Where one turn sends some rows of the set: a few examples, then the rows asked:
Leve: -21,26,-7,4,34,-12,-15,-2,-29,-14,-9,-13,-30,-2,-6,-11,-25,-8,12,-13,-3,18,23,-1,20,5,-14
netu: 20,-3,-25,-28,12,-11,6,10,-10,-7,0,32,-27,-2,-22,0,24,12,18,15,23,18,4,-1,23,-23,-17
Moser: 10,6,11,-26,6,-8,-10,-12,-1,1,-11,8,29,-10,-28,-10,-7,4,24,1,13,22,11,-7,26,6,0
Det: -5,14,-21,-9,14,4,-29,-20,15,-8,18,23,-20,14,-29,-8,7,-4,-19,28,-11,2,7,-1,-14,-23,-16
rup: -4,20,-34,18,10,-11,12,-13,5,12,1,-24,-21,-19,-17,-30,-1,17,-17,26,11,8,-8,10,3,34,26
tadof: -11,20,-17,-2,20,9,-5,4,6,-1,-14,-26,-21,-29,3,-9,20,38,-19,3,-4,0,-15,-6,18,10,-2
Nifup: -14,22,5,-26,-23,-7,-13,-18,8,19,-24,15,-32,15,-3,1,2,-3,7,20,20,-4,-4,-17,-44,-9,8
gofug: -8,16,-5,2,5,-14,-15,-24,-19,-4,-4,7,19,30,-11,-9,7,-14,-12,-3,10,30,8,-25,-7,3,2
sof: -8,4,-2,-19,29,-26,3,5,-39,-21,7,-4,-40,-31,-1,-1,-16,-2,6,-19,-2,4,19,-9,-5,-23,13
ved: -19,11,-11,17,15,-28,-5,5,4,16,-12,-53,-22,-3,-12,1,6,34,7,10,9,-18,-6,-23,-16,-26,20
tano: -16,18,-1,-19,1,3,-23,-18,18,-7,2,16,-39,18,-4,16,9,-15,-14,8,4,-20,8,-11,-30,-21,2
san: 9,-5,11,-45,0,-5,-22,-17,25,3,18,4,-37,-4,-24,0,-5,14,9,6,22,-24,5,3,3,-17,16
talu: 6,26,-18,-26,10,-18,30,-6,12,12,-9,22,-35,30,-6,15,-2,-23,9,22,23,1,7,4,17,-13,16
Gasa: -8,27,-6,9,38,-47,-3,-17,-9,6,-23,-13,-16,0,6,-26,-26,-8,16,25,6,26,20,21,0,-10,1
tufel: 11,0,-4,-21,-9,-2,-42,-12,12,-4,12,3,-28,-4,-30,-13,2,19,9,18,35,-11,13,-6,3,0,-25
nuru: -9,13,-34,17,16,-21,18,11,10,27,-6,-38,-25,-11,-20,6,-3,17,14,21,29,-10,-5,0,-27,7,36
peka: -10,38,-29,21,8,-7,17,0,11,1,-20,-19,-17,-27,-12,-9,-4,14,-7,34,6,-5,7,-2,5,35,3
Lofof: 13,1,-26,-11,9,-20,-3,3,3,-4,2,18,-44,21,5,9,24,-15,12,5,52,-5,5,4,-2,-25,-3
dusoz: -6,11,-3,2,32,-42,-7,-8,-16,14,-18,-29,-19,2,0,-17,-22,-7,22,21,22,30,29,22,1,6,-1
penim: 12,12,-11,-29,-8,-20,21,-10,-15,-1,-17,33,-31,12,-20,-11,11,10,17,17,29,21,3,-8,28,7,2
gezan: 12,-1,3,-9,-6,-25,-16,-15,3,-12,-4,13,6,-17,9,-6,7,-23,16,-9,46,-9,8,-5,-26,-15,22
biru: 20,6,-26,-23,23,-18,10,4,17,-3,6,26,-32,10,-7,9,12,-10,16,14,29,-7,1,13,17,-42,4
tupig: -12,4,-14,8,25,-6,3,-9,-2,-21,-3,-18,-29,-21,-13,-5,30,39,-29,3,-4,3,0,-5,10,22,15
Tubip: -19,18,-3,-2,10,-2,-9,4,7,8,-17,-42,-18,-29,10,-10,15,32,-15,10,-15,-9,-12,-16,5,-19,6
zin: -18,7,-26,27,2,-13,-3,2,2,27,5,-52,-27,-10,-25,-15,-8,6,10,19,17,-7,-1,-3,-15,9,28
Bar: 12,9,-34,-13,6,-15,-2,2,-19,-5,2,28,-30,21,-5,-6,27,4,-3,9,28,18,-6,-15,8,-28,-20
bugit: -10,10,-18,3,28,-19,4,10,8,3,-11,-32,-27,-14,-4,11,16,47,1,-6,14,-20,-18,-18,-13,-22,24
tege: -19,27,-21,35,9,-17,9,-8,17,-4,-20,-16,-17,-33,-27,-17,-9,6,21,27,-8,-19,5,2,-13,-4,24
Tepoz: -21,32,-12,13,1,5,5,4,9,-3,-15,-30,-19,-40,-9,-7,-3,5,-8,27,-16,-13,11,-8,9,14,1
tul: -4,2,-3,-19,29,-40,10,6,-20,12,-14,-13,-25,-30,15,1,-11,-13,16,19,8,19,20,17,-29,-30,16
nakor: 12,9,21,-17,-7,-31,0,-21,8,-2,-22,5,16,-9,-7,-4,-7,-13,24,13,40,3,25,-3,1,13,17
Nuri: 9,13,-11,-23,-7,-18,15,-13,7,9,-15,24,-43,21,1,-6,6,-17,20,10,49,4,-2,11,11,1,20
Sopos: 3,19,-6,-14,-25,-18,-25,-19,0,11,-15,13,-19,8,-24,-24,-3,20,13,34,32,5,5,-22,-22,3,-19
sul: 16,3,-5,-25,22,-11,-10,0,-2,-11,19,8,26,-11,-27,4,-9,2,12,-9,3,0,7,-20,16,-34,6
zabu: -11,11,-5,-23,22,-12,-8,12,-37,-4,1,-10,-38,-31,16,-9,-17,-6,9,-25,3,9,3,-5,-7,-26,6
sakup: -2,8,-16,-25,4,-9,-4,-17,8,19,7,17,-10,12,-50,-5,-4,6,2,50,-12,21,12,-2,-17,-10,-1
Bif: 10,4,-8,-24,20,-18,4,2,8,8,20,-4,18,1,-8,24,-8,-30,-1,7,12,-4,17,-9,-11,-34,22
zibu: 2,3,8,-48,-1,-21,8,-21,15,17,4,11,-27,8,-41,7,-11,14,10,32,4,-5,11,-7,-15,-15,30
tanoz: 0,19,-4,-14,10,-20,3,-21,5,20,0,-2,24,25,2,-1,-7,-33,-11,16,9,21,6,-4,-13,-10,26
vifup: 2,24,-25,-27,-1,-7,21,-2,-15,16,-13,27,-26,30,-8,-3,10,-7,-1,20,11,30,-7,-11,16,-5,-4
mogaz: 3,10,-1,-14,23,-56,7,1,-26,6,-12,-19,-28,-22,21,-8,-19,-2,10,15,24,8,18,-1,-26,-32,16
Rapa: -20,-14,5,8,12,-16,-1,-12,-6,-17,-6,-30,-33,-29,-16,-6,33,31,-15,9,-10,0,11,-3,-7,4,28
vage: -23,-10,-6,19,19,-15,-2,-3,13,1,-24,-21,-23,-31,-23,-4,22,22,25,12,-9,-3,-3,12,-26,-17,33
Rako: -17,-7,-16,6,31,-7,4,9,10,-4,-18,-14,-30,-26,-11,15,33,33,9,-5,2,-6,-12,5,-26,-11,29
letur: -2,-5,-7,-1,0,-3,-31,-6,-20,-15,4,12,7,0,-5,-1,19,-17,5,-24,28,12,5,-20,-23,-10,-1
Vaz: -12,6,-15,16,-2,-11,-1,-19,-4,0,12,-35,-32,-26,-17,-36,5,15,-23,15,1,0,-1,0,4,20,32
sodit: -10,26,-32,26,18,-25,22,-1,21,8,-24,-8,-21,-26,-15,-5,-2,16,20,22,14,-16,-10,5,-30,-4,35
kazat: -12,15,-7,-3,35,-15,-19,-12,-27,-8,0,-9,-30,-7,-10,-31,-26,0,15,-19,0,24,10,12,24,1,3

zibu -> Sopos
netu -> Lofof
Vaz -> Tubip
Now these:
nakor -> gofug
nuru -> peka
kazat -> zabu

Where one turn sends some rows of the set: a few examples, then the rows asked:
nezo: 13,8,1,-17,8,-12,24,-31,-4,16,2,8,-10
Fur: 13,0,15,10,26,7,-1,-8,14,-13,-43,-22,25
bunok: 11,2,18,-20,-3,4,4,-14,-11,14,-13,-12,-21
kop: 1,28,-8,11,1,-7,-13,13,-34,25,-27,-4,11
lam: -4,-19,-13,2,5,-2,26,-15,7,21,7,11,-4
vas: 6,-1,5,10,22,-6,18,-24,21,-16,-28,4,42
niziz: 12,20,8,2,0,1,27,-23,11,1,-43,-21,35
subu: 11,15,-16,19,37,-11,20,-28,0,27,-16,7,12
nupu: -14,5,-28,19,2,43,1,-4,-1,18,-11,-18,21
faru: -4,34,-14,-13,-12,20,13,-35,-3,21,-22,6,26
pevu: -1,12,-1,32,21,11,1,-4,-8,-28,15,-20,8
mosin: 8,2,17,16,2,14,22,-15,1,-25,-22,-19,45
ruvu: -7,-12,-6,10,-8,13,25,-4,-4,-1,22,-12,-6
bogan: 8,16,-6,-7,31,26,-27,-17,-5,12,-30,-3,6
lilof: -2,16,0,17,9,-7,-18,14,-36,-9,-1,8,20
Suge: -9,5,-21,5,28,16,-3,-27,7,-8,3,27,29
dadil: -1,34,21,-12,-7,-12,-5,-26,3,-14,-22,4,4
Div: 14,-15,18,1,8,18,7,-5,-23,1,9,-15,-10
sedis: -25,-7,-2,22,-25,7,21,-10,9,11,-9,11,27
sibi: -4,32,-4,2,-6,-22,-1,-4,-31,5,-11,22,25
Ruko: -14,19,-16,23,-16,-3,5,14,-32,12,-4,2,28
rupo: 1,19,9,-3,-3,38,-7,-22,-23,-20,1,-2,30
bopun: -1,-2,-9,25,11,9,23,-5,23,-2,-33,-27,32
Siten: -9,15,-26,20,17,-19,-8,11,-18,17,-9,17,16
folop: 13,-2,25,16,3,24,-1,-5,-27,26,-33,-19,13

sedis -> dadil
nezo -> Div
Now these:
kop -> Ruko
Fur -> bopun
rupo -> Suge

